In the data rows, the value 128 means zero.
Here are some points:
[ 84  94 131 160 124  71 110  63  41 103 144 169  78 104 137  83 140 130
 110  98 122 143]
[144  68  87 122 156 152  74 156 137 124 147 139 104 135  58 247 150 149
 111 127 153 140]
[170 167 131 107 158  98 144 161  73 116 152 112 145 118 162  52 145 129
 143 156  66 104]
[112 154 113  84 123 111 143  80 153  79 101  57 185 255 165 114 121 131
  96 143 169 123]
[ 99 114  74  95 155 135  96 197 125 150 152 126  74 136  70 168 179 145
  80 150 135  94]
[112 199 153 117 134 127 161  93 123 163 138 117 170 102 161  89 146 129
 107 136  82  91]
[123 111 138  89 157 143 151 132 154 151 164 148 161 143 136 109 154 107
 117 208  56 116]
[116 171 102  91 185 123 142 135 139  96 110  63 158 255 140 114 139 128
 109 161 140 114]
[127 129 130  87 147 154 169 137 143 149 159 141 144 167 137  96 151 105
 120 183  67 137]
[125 155 140 135 128 126 146 134 184 169 138 131 131 159 144 169 162 111
 142 133  98 163]
[151 155  90 117 151  98 124 202 122 164 152 104 147 123 109 146 140 154
 106 174 127 116]
[149  41  79 172  92  82 127  80  56 122 120  87 193 112  87 125  93 171
 134  99 149 181]
[144  78 138 160 174 130 103 138 179 127  79 107  69 100  75 157 139  96
  98 138 153 155]
[128  65  89 131 132 151  92 135 158  95 128 151 120  83 106 234  99  72
 144  92 122 150]
[110 112 145  90  63  91 180 111 149 130 141 154  76 145 149 128  89 113
 158 104 137 140]
[158  52 105 117 153 153  93 156 172 149  95  91 114  98  81 177 154 131
 143 117 164 118]
[152  85  81 150 160 141  62 164 151  78  99 103 179  85  87 182 112 124
 186 125 148 104]
[100 172 173  83 155 138 150  37 117 120  87  91 192 236 169 115  72 125
  94 128 157 127]
[153  86  96 151 137 116 127 154 142 153 101 115 104 124 101 138 139 145
 170 114 124 126]
[193  42 119 189 149  78 122  69  84 166 123 164 124  69 111  95 126 157
 171  72 132 153]
[157  64  64 164 153 153  62 150 148  92  94  95 178  80  78 195  95 119
 191 110 156 123]
[131  58 151 106  76 128 142 136 155 138 133 137  92 123 142 143  93  87
 158 118 119 177]
[136  48 148 133  81 135 132 139 158 146 128 135 102 114 136 152  86  85
 155 117 116 197]
[123  63  78  95 167 140  76 177 150 134 151 142 100 142  64 223 159 154
  92 144 148 120]
[ 72 234 219 132 128 154 134  35 124 141 128 145 182 138 141 112 104 128
  84 137 161  96]
[140  69 142 158  87 133 128 128 151 152 124 141  89 116 127 156  91  97
 147 121 112 193]
[145  64  97 137 170 155  49 178 157  82  92 139 172  78  79 175 116 110
 117 138 140 155]
[135 186  95  89 146 130 130 134 128  66 111  74 159 255 153  93 157 112
 119 163 143 144]
[124 138 135 162 126 155 112 140 168 159 143 137  95 130 101 196 159 118
 125 129 114 175]
[ 78  89 168 158  91 191  82 124 129  92 120 188  99 128 124 135 146  63
 171 138 121 122]
[160 184 140 120  49 159 128 174 180 153 173 141 191 106 150 139 131 153
 123 187 114 158]
[164  63 172 130 139 206  86 115 147 128 121 151  94  48  95 112 145 119
 141 131 148 121]
[ 95 171 144  76 135 140 150  61 151 101  87  86 200 255 147 111 105 112
  79 147 165 144]
[101 112 148 120 103 140 117 153 170 102 135 109 107  97 133 213  85  70
 145 114 105 161]
[137 101 125 153 171 119  76 169 171  94  74 110 152  82 104 140 121 105
 146 140 159 152]
[169  61  85 193 158 112 104  94 145 185 102  79 176  24  77  94 101 140
 179  97 133 166]
[124 175 143  98 125 124 156 111  93 143 155 126 196 126 137  77 144 136
  93 131  87  75]
[105 155 145  85 132 110 156  94 111 149 153 125 174 128 150  87 109 155
 109 140  84  76]
[153 190 129 103  84 116 143 142 122 129 146 136 108 123 140 150  79 175
 141 102 126  96]
Here are 16 more points, each followed by its number:
[151 203 132 120  69 122 131 131 141 119 158 131 107 132 128 182  95 150
 124 118 121 113] 0
[128 148 138 122 134 114 161 136 178 172 136 134 140 159 152 160 158 114
 153 131  94 151] 1
[147 109 113  99 136 128 137 149 112 133 153 114 151 101 149 104 135 119
 142 181  99 110] 2
[129 125 142  98 137 144 140 134 179 156 161 158 184 126 139 124 138 125
 118 210  59 116] 3
[153  65 127 152 169  98 116 154 189 126  84  84  97  82  75 203 149 126
 138 100 194 148] 4
[194  63 129 151 107 194  52 140 137  95 104 155 164  64  89 177 101  81
 181 121 137 148] 5
[148 149  97 127  95 122 118 210 109 139 156  92 143 122 131 134 138 141
 122 163 138 152] 6
[146 105 148 140  45  71 196  85 133 126 129 189  96 122 169 152  83 141
 155  71 171 125] 7
[168 121 154 151 175  89 129 160 212 145  89 110  85  96  99 173 140 124
 127 125 164 142] 8
[105  96  64 138 129 156  89 169 146 138 149 143  79 139  73 200 119 139
  97 160 131 153] 9
[ 82 165 149 149 160  82 154 164 195 149  99 137 173 184 153 159 132 120
 124 167 142 129] 10
[130 152 143 125  85 144 133 107 146 116 157 131 126 118 152 145 123 139
 140 121 104 138] 11
[164  83  96 154 104 116 123  84  71  78 155 192 105 128 125  78 110 154
 116 143 131 109] 12
[124  90 182 158 200 108 117  83 126 180 129 191 100  84 141  68 128 132
 152 115 111 126] 13
[179 105 127 184  55  88 198  72  93 111 125 189  90 112 169 137  83 167
 143  60 190 124] 14
[117 146 113 130 155 105 142 142 116 135 135  93 153 127 159  93 138 121
 140 172  70 116] 15
Which of these numbered points is nearest to each point below, looking only along the 2 directions in which the first points spread most? Its number follows each.
[160  36 111 148 149 182 104 115 156 188 103 102 151   0 104  92 104 119
 155 103 142 157] > 5
[147 172 154 174 173 112 139 148 163 136  79 146  67 127 112 141 155 104
  93 131 155 127] > 6
[ 81 117 194 139 211 114 140  91  95 187 127 147  65 111 154  43 137 128
 134  91 103 142] > 7
[107 127 108 139 145  82 163 160 161 132 105  57 188 199 180 141 151 105
 117 170 132 114] > 10
[159 192 125  92  87 135 158 159 103 143 145 117  78  95 126 124  98 171
 131  75 130  80] > 11
[121 151  84 108 155 103 116 219 116 160 149  90 115 127  97 147 163 159
 101 158 133  98] > 6
[122 115 133  85 155 150 170 134 147 153 160 145 144 155 135 100 154 101
 118 202  63 127] > 3
[150  40  77 166 150 155 109 112 158 196  96  90 177  10  98  82  91 124
 163  91 140 169] > 5
[127  82 150  98  69 109 160 125 157 133 138 147  85 136 143 136  93  98
 159 113 127 162] > 12
[105 191 148 106 147 117  97 146 108  67 107  87 133 235 188 107 133 146
 133 146 139 142] > 10
[140 133 109 158 145 140 140 159 116 172 101 156  64 117  98 105 174 138
 137 109 134  89] > 2
[179  88 137 168  53  72 200  83 123 117 125 178 103 113 160 163  85 142
 157  65 186 130] > 13
[102 190 115 171  91 111 194  77  47 114 137 200  88 113 185  62 110 185
  89  77 164 111] > 7
[129 158 147 105  90 149 144 120 137 124 158 124 141 144 155 110 134 133
 133 130  97 142] > 15
[138 117 128  92 119 116 159 194 149 135 154 112 109 125 137 158 147 125
 170 112 107  81] > 6
[168  56 151 132 149 194  92 114 148 160 110 130 113  23 102  92 131 118
 144 119 142 130] > 5
[130 198 147 109 122 124 148  99  75 128 140 102 161 110 155  54 166 138
 110 107  91  82] > 15
[121 152 109 154 141 110 127 136 149 142 117 143 118 129 130 116 128 125
 154 152  85 134] > 2
[ 83 169 132  90 160 125 150 128 167 112 113  75 195 246 125 115 135 141
  94 153 162 116] > 10
[156  90 119 132 169 161 117 152 190 184 106 109  59 107  78 129 142 119
 119 150 124 121] > 8
[ 90 133 146  97  61  77 196 102 143 130 142 153  87 149 163 117  87 132
 151  92 145 123] > 11
[107  63 121 136 117  82 117  67  46 110 142 175  90 102 127  78 141 134
 112  85 127 140] > 13
[157 191 134 123  91 149 122 166 180 155 168 145 183  96 140 147 134 155
 118 185  97 136] > 1
[142 120  74 130  88 117 150  91 100 154 125 111  45  82 134 139 120 166
 134  77 119  82] > 12
[136  63  76 132 137 152  94 136 152  94 124 146 134  81 111 227 106  75
 154  84 126 138] > 4
[158  22  95 154  98  87 133  90  54 135 123 116 155 100 118  94 109 157
 124  90 144 165] > 13
[123 152 141 149 124 142 131 136 177 165 139 133 111 143 128 175 164 113
 134 132 105 172] > 6
[153 145  96 123 138 101 133 212 110 163 162 126 164 121 126 131 140 144
 110 176 124 128] > 6
[105 138  63 137 130 146  98 147 121 128 141 126  96 129  97 152 136 138
 120 156 121 107] > 6
[113  93  98 115 125 135 123 184 151 110 133 130 142  95 137 192 131  96
 167  93 118  98] > 8
[139  43 104 130 112  90 125  80  37 126 134 152 103  99 126  71 135 146
 114  84 132 147] > 13
[100  83 151 135 177  78 123  76  80 164 141 166  63 111 137  71 124 151
 129 102 115 140] > 7
[ 96 113  83 140 122 159  83 178 151 139 152 133  79 134  80 209 116 137
  97 164 133 177] > 9
[189  89 132 183  55  76 194  75 104 111 123 176 100 110 165 156  84 148
 155  65 181 127] > 13
[135  71  69 133 139 144  98 145 158 101 123 141 142  87 119 219 111  74
 168  83 128 127] > 4
[114 185 131  97  82 111 140 116 117 126 166 145 165 126 138 117 100 164
 116 128 112  88] > 15
[172  54  66 168 138 166  50 145 147  99  90  97 190  70  62 200  80 108
 196 103 155 153] > 4
